In the rows, zero is written as 128.
The rows of R fall into 3 groups, and each row is roughly a mix of its group's hidden directions.
R, 77 rows:
[[130  83 144 110 161  96 117 154 137 164]
 [ 98  73 149 142 109 104 156 131 124 104]
 [111 133 180 146  90 126 167 112 120 109]
 [142 116 112 104 142 164 109 109 142 186]
 [115 106 138 137 111  87 152 121 126  69]
 [142 128  77  99 143 103  95 164 129 124]
 [143 137 132 113 166 139 105 160 163 173]
 [133 167 124 135 114 134 136 105 145  63]
 [147 108 135 121 174  81 112 165 136 133]
 [124 112  97 118 108 111 134  89  79  98]
 [119  76 162 127 130  85 144 126 149 108]
 [103 115 115 104  89 156 140 118 104 175]
 [142 142  87 171 150 137  84 149 135 127]
 [135 134 183 131 131 127 136 128 184 152]
 [117 150 187 149 120 118 154 162 144 116]
 [109 134 162 153  88 125 163 113 103  95]
 [ 96 105 154 139 106 111 156  94 134  85]
 [138 153 105 115 141 168  99 135 127 181]
 [140  96 143 127 176  84 114 155 146 129]
 [142  90 115 114 148 115 109 178 130 166]
 [112 102 117 125 160  77 123 151 146  90]
 [121  80 164 143 122  90 157 135 131 102]
 [173 121 161 143 154 122 134 163 131 167]
 [176 169 104 118 151 108 109 157 127 121]
 [133 133 106 147 149  85 106 156 147  83]
 [158 121 156  96 165 120 112 150 155 162]
 [148 122 137 132 146 144 111 151 108 196]
 [155 134 138  94 151 134 111 158 129 185]
 [144 149 158 134 144 168 124 113 140 183]
 [131 142  85 154 141 168 100 154 103 147]
 [ 99 132  87 157 147 140 107 165 103 149]
 [104 144 104 178 117 174 122 124 103 138]
 [ 95 118 154 120 119 121 138  71 157 102]
 [ 81 113 150 135 105 155 144  79 135 129]
 [141 159  82 101 136  99 104 137 133  92]
 [169 164 134 118  98 145 135 121  93 164]
 [ 80 111  88 114 100 123 123 112 120  91]
 [141 134  86 109 141 145  96 164 120 169]
 [131 132 182 125 120 156 146 113 152 172]
 [152 164 118 122 147 165 105 134 129 179]
 [107  85 114 136 124  70 140 131 112 103]
 [126 143 189 163 103 139 150 107 131 135]
 [ 88  87 116 131  89 111 152 102 112 113]
 [149 160 129 125 145 170 110 128 131 183]
 [133 115  62 117 149 110  97 136 118 108]
 [134  84 156 161 173 108 112 140 142 138]
 [170 156 171 128 128 163 126 103 153 132]
 [106 111 134 127 111  91 147 107 134  68]
 [141 128 104  85 168  86 114 149 109 131]
 [118 117  75 123 113 172 121 120  89 134]
 [136 118  80  86 160 134 104 150 122 151]
 [ 93 137  81 104 108 125 112 104 128  88]
 [113 128 188 102 111 126 172 134 133 134]
 [119 122 178 146  98 127 152 101 168 115]
 [117 139 131 147  87 145 151  82 125  87]
 [118 172 109  84 107 147 136 120 150  94]
 [100 130 158 148 102 136 159  83 125  95]
 [150 151 165 130 120 180 131  95 154 135]
 [124 137 193 146 106 134 154 118 159 135]
 [122 146 190 163 108 122 153 129 145 117]
 [133 153 146 148 152  83 122 174 131 100]
 [141 140 192 121 141 105 139 127 158 155]
 [136 110  67 102 149 104 101 125 120 110]
 [130 103 148  69 128 107 148  95 142 142]
 [119 145 149 191  96 153 137 121 119 113]
 [115 171 107 131  93 157 141 104 125  88]
 [137 150 141 187 127 165 108 131 147 151]
 [103  88 122  80 118 118 134 138 125 173]
 [164 191 110 113 145 127 107 117 139 117]
 [ 95  84 146 170 122 140 138  95 140 113]
 [ 96 109 117 136 163 108 119 142 165  83]
 [121  90 122 134 168  80 115 164 126 133]
 [102 115 123 127  77 127 159  87 117  99]
 [135 103 161 105 152  94 121 108 177 131]
 [133 134 148 116 117 184 125 116 131 182]
 [147 133 128  98 166 141 108 146 142 184]
 [ 95  80 140 137 158 147 114 137 151 164]]
One row of each group comes first, with its name. Which group is each row after those in?
[115 156  84 103 121 111 110 108 134  80]
Y
[132  93 134 149 137  68 137 125 123  91]
K
[109 119 161 125  96 100 165 115 130  83]
X

[134 134 131  81 162  84 132 164 113 128]
X
[137 163 126 137  81 166 144  96 104 128]
K
[130 139 101  66 119 101 132 156 115 147]
K
[139 122 123 182 164  96 113 145 120  97]
K
[120 141 191 143 109 149 155 128 150 149]
X
[107  78 121  94 129  91 132 147 121 159]
K
